The rows of R fall into several groups, and each row is roughly a mix of its group's hidden directions.
R, 130 rows:
[[  2   1 -11 -30 -29   4 -13  20   9  -2  -5  -9  -6]
 [ 11 -11  30 -22  17 -10 -16  11  -8  -3  11   1 -12]
 [  2  -9 -24   1 -19 -11  -5   0 -17 -24 -13 -18  -9]
 [ 17 -21  -5  21  -5   4  -2 -19  15 -23  -3   5  16]
 [-16   6  17  -6   6   0   6  27  28  -6  17  14   1]
 [ 12   7 -30  16 -11   6   8 -19  -1  -9 -14  11  18]
 [-19 -12   5  15   0   6  20 -13  32   7  13  -5   7]
 [ -9   6   2  36  -9  11   0   1  12 -10 -16  11  21]
 [ -5   8 -24   3  11   0  19 -10  11   4 -10  -9  33]
 [  4  18  -4 -33   8 -15  -3  23 -17  -7   7   5  -3]
 [ 11  13   8   1  23  -3   7 -40  -9  -2   6   5   1]
 [ 11 -19  19   0  -7  -6 -20   2 -14 -11   9  -2 -31]
 [ -3 -14 -18  17  14  -3  -1  20  20  -7   5 -16  23]
 [  7  -1  -2 -14  15 -20 -34  10  12  -2  -2  18  -4]
 [-24  10   7   0  20  21  26  16  -7  10   7   0  -5]
 [-21   9   1 -16   7 -18 -20 -11 -12 -17   1  24   4]
 [  1  -7 -11   9 -10  23  18   4  22   5 -17  -5  25]
 [  5  33  -5  -4   7  -8 -13   8 -22 -13 -12  15  12]
 [ -4   8  13 -23  18   6 -15   0  13  23  13  20   7]
 [ -8   0   4 -35   3   1 -20 -11   3  10  13  -9  22]
 [ 10 -24 -24  14 -15  15  17  -7   4  -9 -11  11   9]
 [-12 -21   4  -2  -2   3 -10 -14 -13 -20  -7 -23  25]
 [ -7  -1  -6 -10  14 -33  -5  12  19   8  -6   4 -23]
 [ 16   1  21  -6  -9 -17 -31  -3  -6 -19   6   5 -11]
 [  1 -14   1 -14  11 -25  -7 -12 -28   8  12  16  10]
 [ 32  -1  -1  -1  18 -24  -1 -11   0  19   5  10 -11]
 [-21  31  15  11   0   9 -16 -10   7   0   0  20   5]
 [-28  14 -13  16 -11 -14   5 -21  18   9  -6  -8   3]
 [ 37 -16  -1   2  -6  -5  -9  -6 -26  -4 -12  -9   3]
 [ 13   1  -4   6   0 -13  11 -28  -9  -1 -14  -8  32]
 [-24  -8  11  -8  29  -4  -3 -13   5   7 -14  13  20]
 [ -7  -2  -5   7 -17 -16 -14 -10   7 -26   2  12 -29]
 [-11 -26  -5  12  27   0  17 -14 -16  14  -2   1  -4]
 [ 29  -7 -19   1 -15 -12   5  16   8   8   6 -25  -7]
 [-24  10 -24 -18  10   1  11 -13 -12   3 -10  -1  22]
 [-13   2  -3  -4   6 -10  20  25   3 -18 -12   9 -28]
 [ -9  11   6 -30   8 -25 -16   8  -9  -9   7  17  -7]
 [ 35  -3 -14   3  -3   2   7  -6 -24  -2  10 -18 -10]
 [-11   7 -11   5  -2  18  27  24   9  19  -9 -10  10]
 [ -9  20  10  19 -16   6 -21   8  29   6   0  -5  -7]
 [ -3  -3 -11  23  11 -16  20 -19  14  21  -2 -13   1]
 [-10  29  19   5  13   3   5 -14   2 -20  -2  13 -20]
 [  8 -14  -8  19  -9  -8 -18   6  19 -10  -7  22 -22]
 [ 21  14  13  13  -1   3   8  18  17   5  -1   1 -31]
 [ 19  -8   4   5 -23  32 -10  -4  15 -16  -5  -5   0]
 [-37   9 -11  -4  -4  18   3   9  17   3   2  15 -11]
 [  8  15   0 -13  23  -8 -21  -3  19 -17  -9  15 -14]
 [ -9 -17  -8 -14 -16 -22  -1  -4  13  -5   8  30 -11]
 [-18  -7  20  19  24   3  -8   8   8 -14   0 -23   1]
 [ -9  14  -9 -24 -16  -4   1 -11  25  17  18   1 -10]
 [ -1  -3  -5  19 -30  18  12  -4   9   8 -22  12  -9]
 [ -6  -5  -9  -6  -8  -6  35 -12  -1  18   1 -27  -6]
 [-17  16   2  -7   6 -33  -4 -19  -9  -2   4  20 -11]
 [-25   3  10  28   7 -14  14  10  14  11   0  -7 -16]
 [-20  -9   8  26  29  12  15   7   3  -6  -2  10   9]
 [ -2 -14 -18   2  20 -30   2 -26  -1 -13   0   3   6]
 [ 18   6 -16 -18  -5 -31  -2  -5  -8   3  -2  22 -13]
 [ 12  -4  -8   0  23   3  -7  12  17  24  -4  15  25]
 [-28   4  19 -19   7  14   4 -16   0  -7   5 -24   2]
 [ 35  -3  23  -8   6  11  -7   9 -13   5   9 -16  -6]
 [ 11  -4   0  16   9  12  17  -8   4  12 -13  18  33]
 [-11 -16   1 -14  23 -32  -3 -13 -12  13  -3  -8  -3]
 [ 29  -5  33  -2   1  12 -11   5   8   9  -4 -12  13]
 [-15 -14   1  16 -10  16  12 -13 -20 -12 -25   6 -10]
 [ 17  -2   3 -21 -16  23 -11   5  15   9   2 -26   2]
 [-13  33  15  -9   9  -2  -9  -1   7  -2  24  17  -7]
 [ 26  11  14  13  -5   0 -10   0  -3 -19  28   4 -14]
 [-35  -9   6 -11 -13  11   7   1  -1   4   5 -28   9]
 [ 16 -15  -7  17 -19   3 -10   7 -20 -20  -6 -12 -20]
 [-19  18   9 -20 -11  23 -10  22   7   7  12  -2  -5]
 [  2  -8   0 -24  -6  16  19 -20 -15   4   6 -26   9]
 [  5 -18 -22  22  -8 -14   3  -2 -12 -15 -10 -24  -5]
 [ 20 -15 -15 -18 -16  18  -5   0   1  10  -1 -21  19]
 [ -1   4 -12  16  15  14  19   1  28 -10 -19 -14  -6]
 [-17   6 -17   6 -29  -5 -19  18   7 -10  -9  14   7]
 [ -2  -5   4  23   4 -27 -15 -15 -13 -14  -7  21   7]
 [ 10  -3   7  -2  -4  21   2  14  11 -11  22 -25 -22]
 [ -6  26  11  -6   2  -7 -17  22  -4 -22  19  -1 -13]
 [ 10  -6 -13  10 -29  16  13   5  -5   6 -21 -20  10]
 [-10  14  -7  14   5  10  32 -20  11  -8 -11 -15  -6]
 [ 16   1 -11  -6   2 -22  13 -26  17  20   5  12  -7]
 [-21  -6   3  17  18  20  22  11   2   7  15  -8 -15]
 [ 30 -10   5  15  -3 -10   2 -12  11   7 -10  -9  29]
 [  4  -7   0  33   0   4 -11   4 -12 -30  -7 -14  -5]
 [ 16 -27  24 -12  12   9  -6  -1  -5  20   8 -13   7]
 [ 10 -11  -3 -25   2 -11 -22  -4 -21 -21  -1  -7 -16]
 [ -4  -4  22 -10   1  14 -26 -10   9  11  -4  16  24]
 [ -7   6  -6   1  -8  21  25  24  15   6  12  21   0]
 [ 20   8 -15  19  -8 -12  -7   4  -9  -6  -5  35   1]
 [ -5   7  -1  17   4 -22   3  -7   9 -21  11  16 -29]
 [ 19  24  -3  19   1 -24   4  12  13 -11  13   4 -12]
 [ 29  -1   8 -13  17 -12 -13   0 -15  -2   7  25  -8]
 [-31   2 -12  -4 -11 -13  14  11 -13 -20  -9  15  -6]
 [ 25 -11  -9 -17  13 -18   9 -17 -16  16  -2 -11   7]
 [ 17  -7 -29   2 -17 -17   5 -11  11   4  -8 -18  16]
 [-28  -9  -6   0  14  25  13  22   2 -17  -2   2  -5]
 [  2   2  14 -12  -6 -22  -2   4  13  12   2  36  13]
 [ 15 -32  24  15   7  -3   3 -13   3   4   4   3 -18]
 [-21 -24   7   0   9 -22  -7  -2 -10  -4  -9  27  -8]
 [ 24 -25   6   3  23 -13 -23   9   2   2   3   7  -3]
 [ 42  -6  -1   4   4  -6 -16   8   5  17   5  11  -3]
 [-22   1   8  -6  30   6  -1 -10   0   5 -15  15  24]
 [  3  -9   6 -33  22 -12   6  11 -12  11  15  -4 -12]
 [  5 -25 -11  -3  14  -4  23 -10  -2  19   0 -24  12]
 [  9  20  25   6  11  10  10  23  -2  12  12  11 -16]
 [-35   5  -3  12  -5  17  22  -6  17   2   1   9  -4]
 [-10 -12   2  28   1  -7  12  -9  21 -10   5  15 -23]
 [-21   1 -21 -12 -15 -11 -11  21   9 -16 -15  12  -3]
 [ -4  -7 -14  -8  14  -3  20 -14  -5  31 -14   1  19]
 [ 21 -22  -5 -15 -12  15  12   4 -22   9   7 -12  14]
 [ 34  18  11  22 -10  12   0  -2   1   7   6  10 -11]
 [ -4  -3 -12 -29  15 -30   3  -3  -6   2  -1  18  12]
 [ 12   8  16 -13 -30   7 -11   1  21  16  14  -5  -6]
 [ -5   9   0   0 -11 -30   0   2   1   9  -4  37  11]
 [ -1   3  10  14  11   4 -23  24  17  -7   5  25 -11]
 [-35  17 -14   1   4   7  12  -1   6  -2  -2  23 -13]
 [-27   7 -29   0 -21   5  -8   4   8 -16 -12   3   0]
 [  3  24  -3 -25 -22  -5 -13 -21  -1   9  -6  17   0]
 [  1  -1 -25 -21   0 -23  -4   6 -17 -16   1 -20 -10]
 [ -6  27  25  15  15  -4  -5 -13   4  -8   6  15 -18]
 [  2   1  23 -22   5   5 -14  -6  16  21  19  -2  17]
 [ 10 -16  -9  16 -17  14 -13  -5  -9 -32  -6  -1 -14]
 [-39   6   9   9   6  -6  14 -23 -11  -4   5  -6   5]
 [-29   5   9 -15   6 -24 -16 -10   0   3   3  20 -11]
 [ 12 -23   7  -3  -8   4  15  29 -26   6   9   2  -3]
 [ -5  22  -2  -6 -16   2 -10  -7  17   6 -23   8  28]
 [-36   6   9   3  12  -1   3  -9  15  26  -2 -10  -3]
 [-23 -15 -17  18 -10   9   0   9  -5 -24 -17  -1 -12]
 [ -3 -14 -12  -6 -25  -9  -4 -22   3 -14   0 -28   9]
 [ 10  -7 -26  12 -26   1   9   8  14  19  -8 -15   7]]
Here is one row from each group, named. Which group is each of the other rows in?
[  5   3  13  -5  -2 -17 -26 -31   2   2  -9  16  12]
(76)
[-13   9  -4  26  17  15  14 -14  19 -13 -12  -9   6]
(28)
[-13 -11   0  -5  15  23  -5  24 -28  -3 -12  -6   2]
(25)

[-24   4 -25  -8 -16 -21  -9  11  12  -8 -14  10  -3]
(28)
[ 16  -8 -24  -1 -16   2  19   3   8   8 -19  -6  25]
(76)
[ 11 -15   3  29 -19  20  17  -1  12  12   2  12  -3]
(76)
[  1 -11   3 -30   5   3 -27 -10 -20   6 -11  14  -1]
(25)
[ 22 -12 -24 -10 -18   0   8   9  -4 -12   8 -22 -13]
(76)
[ 37  -4  -2 -12  -5  -5  14   9 -20   4   4  13 -15]
(28)
[ 45   4   6  -4   3  -6  -2   4 -10  -7  14 -10   9]
(76)
[-38  14  -1  19  -3  -5  18  -8   4 -13  -7   1  -5]
(28)
[-19  -1 -24  -1  -7   3  30 -16  -5 -12 -13 -10   9]
(28)
[-41   2  14  11  16   7  -5   8   7  -8  -1   8  -9]
(76)
[  3  -4   2  27   5   3  12  16  -5   9 -10 -36   4]
(76)
